Here are some numbered points:
[ 0.7  0.2  0.7  0.5  0.6  0.5  0.  -0.5 -0.7] 0
[ 0.5  0.7  0.1 -0.1 -0.6 -0.7  0.5 -0.5  0. ] 1
[-1.9  0.3  0.8  0.3  0.4  0.2  0.3 -0.4  0.2] 2
[-0.2  0.3  0.5  0.1 -0.1  0.1 -0.5 -0.5  0.2] 3
[ 0.5 -1.3 -1.   0.5 -0.4  0.   0.9 -0.9  0. ] 4
[ 1.5  1.3  0.5 -0.2 -0.1  0.2 -0.1 -0.9 -0.5] 5
[ 0.8  0.5 -0.7 -0.9 -1.  -0.9  0.8 -0.5  0.2] 6
[-1.1 -0.8  0.3  0.1  2.   1.7  1.1  0.6 -1.1] 7
[-3.2  0.5  0.4  1.4  0.  -0.9 -0.4 -0.8  0.1] 8
[-1.1 -0.9  0.  -0.1 -0.3 -0.2 -1.7  0.5  1.5] 9
[-0.4 -0.9 -0.4 -0.4 -0.1  0.1 -0.3 -0.5  1.3] 10
[ 1.3  1.  -1.1 -0.2 -0.9 -0.7  0.5 -0.2 -0.5] 11
[-0.1  0.7  0.1 -0.7  0.   0.1  0.3  0.9  0. ] 12
[ 1.2  1.   0.2 -1.4  0.1 -1.7  1.   0.  -0.7] 13
[-0.3  0.2  1.   0.   0.1  1.4  0.8 -0.1  0.2] 14
Which five points above are nearest to each new point by angle? Their numbers follow each, nearest first.
[ 0.1 -0.1 -0.4 -0.4  0.1  0.1  0.5  0.6 -0.2] 12 7 13 11 6
[-1.  -2.3 -1.1 -1.2 -0.2  0.3 -0.8 -1.2  3.4] 10 9 4 3 2
[-0.7 -0.4  0.2  0.1  1.5  1.2  0.8  0.2 -0.8] 7 14 2 0 12
[-0.3 -0.6  0.9  0.6  0.2  0.7 -0.5 -1.1  0.6] 3 14 10 2 0
[ 0.3  0.2  0.1 -0.8 -0.8 -0.2  0.2  0.2  0.9] 6 1 12 10 13
[ 0.  -0.2 -0.1  0.2  0.2  0.1 -0.5  0.2 -0.1] 9 7 0 3 10
[ 0.8  0.5  0.6  0.4  0.5  0.5 -0.2 -0.8 -0.7] 0 5 3 14 1
[-0.1  1.3  0.  -0.3 -0.4 -0.2 -0.7  0.8  0.2] 12 11 3 9 5
[-0.6 -0.7 -0.1  0.   0.  -0.1 -0.7  0.4  0.8] 9 10 8 2 3
[ 0.2 -0.8 -0.6  0.3 -0.2 -0.1  0.5 -0.5  0.2] 4 10 6 11 1
[ 0.  -0.1  0.9 -0.2  0.3  1.1  0.  -0.6  0.5] 14 3 0 2 7
[ 0.9  0.9  0.6 -1.2  0.1 -1.2  1.   0.1 -0.4] 13 1 6 11 12
[-1.1 -0.8 -1.3  0.9 -1.  -0.6 -1.8  0.6  1.2] 9 10 8 3 4
[-0.1 -1.4 -1.2  0.3  1.3  0.5 -4.9  1.9 -0.4] 9 10 3 7 8
[-1.8 -1.2  0.4  0.2  3.8  2.9  1.9  0.8 -1.8] 7 14 2 0 12
[ 0.3  1.7 -0.6  0.8 -0.5 -0.5  0.1  0.4 -1.4] 11 1 5 13 12
[ 0.5  0.4  0.1 -1.2 -1.2 -0.4  0.2  0.2  1.3] 6 1 12 13 10
[ 0.2 -0.7  0.9  0.8  0.   0.7 -1.2  1.   0.5] 9 3 14 0 10
[-0.7 -1.2 -0.7  1.  -0.1  0.   0.5 -0.4  0.1] 4 10 8 7 2
[-0.5  0.4  1.5 -0.1  0.4  2.4  1.4  0.   0.6] 14 7 2 0 12
[ 1.2 -1.8  1.6  1.6  1.7  0.2  1.5 -0.7 -2.1] 0 7 4 14 5
[ 0.2 -1.2 -0.7  0.6 -0.1  1.   0.9  1.8 -0.9] 7 4 12 14 0
[-0.2 -0.5  0.7  0.3  0.5  0.6 -0.3 -0.9  0.4] 3 14 0 2 10
[-2.2 -0.5 -1.1  1.9 -0.1 -0.3 -1.4 -0.7  0.3] 8 9 2 10 3
[-0.3  1.4 -0.3 -0.2 -0.6 -0.2 -0.1  0.8 -0.5] 12 11 13 1 6
[-0.6  0.6 -0.2  0.  -0.1 -0.7 -0.2 -0.1 -0.1] 8 2 1 13 3
[-1.   0.  -1.9  0.3 -1.2 -1.5 -1.5  1.1  1.2] 9 10 8 6 11
[ 0.2  0.1  0.4  0.   0.1  0.   0.3  0.  -0.2] 0 5 14 13 1
[ 0.7  0.6  0.2  0.  -0.2  0.1  0.  -0.2 -0.3] 5 11 1 0 13
[-2.4  0.3  0.8  0.5  0.4  0.6  0.5 -0.4  0.1] 2 8 14 7 3
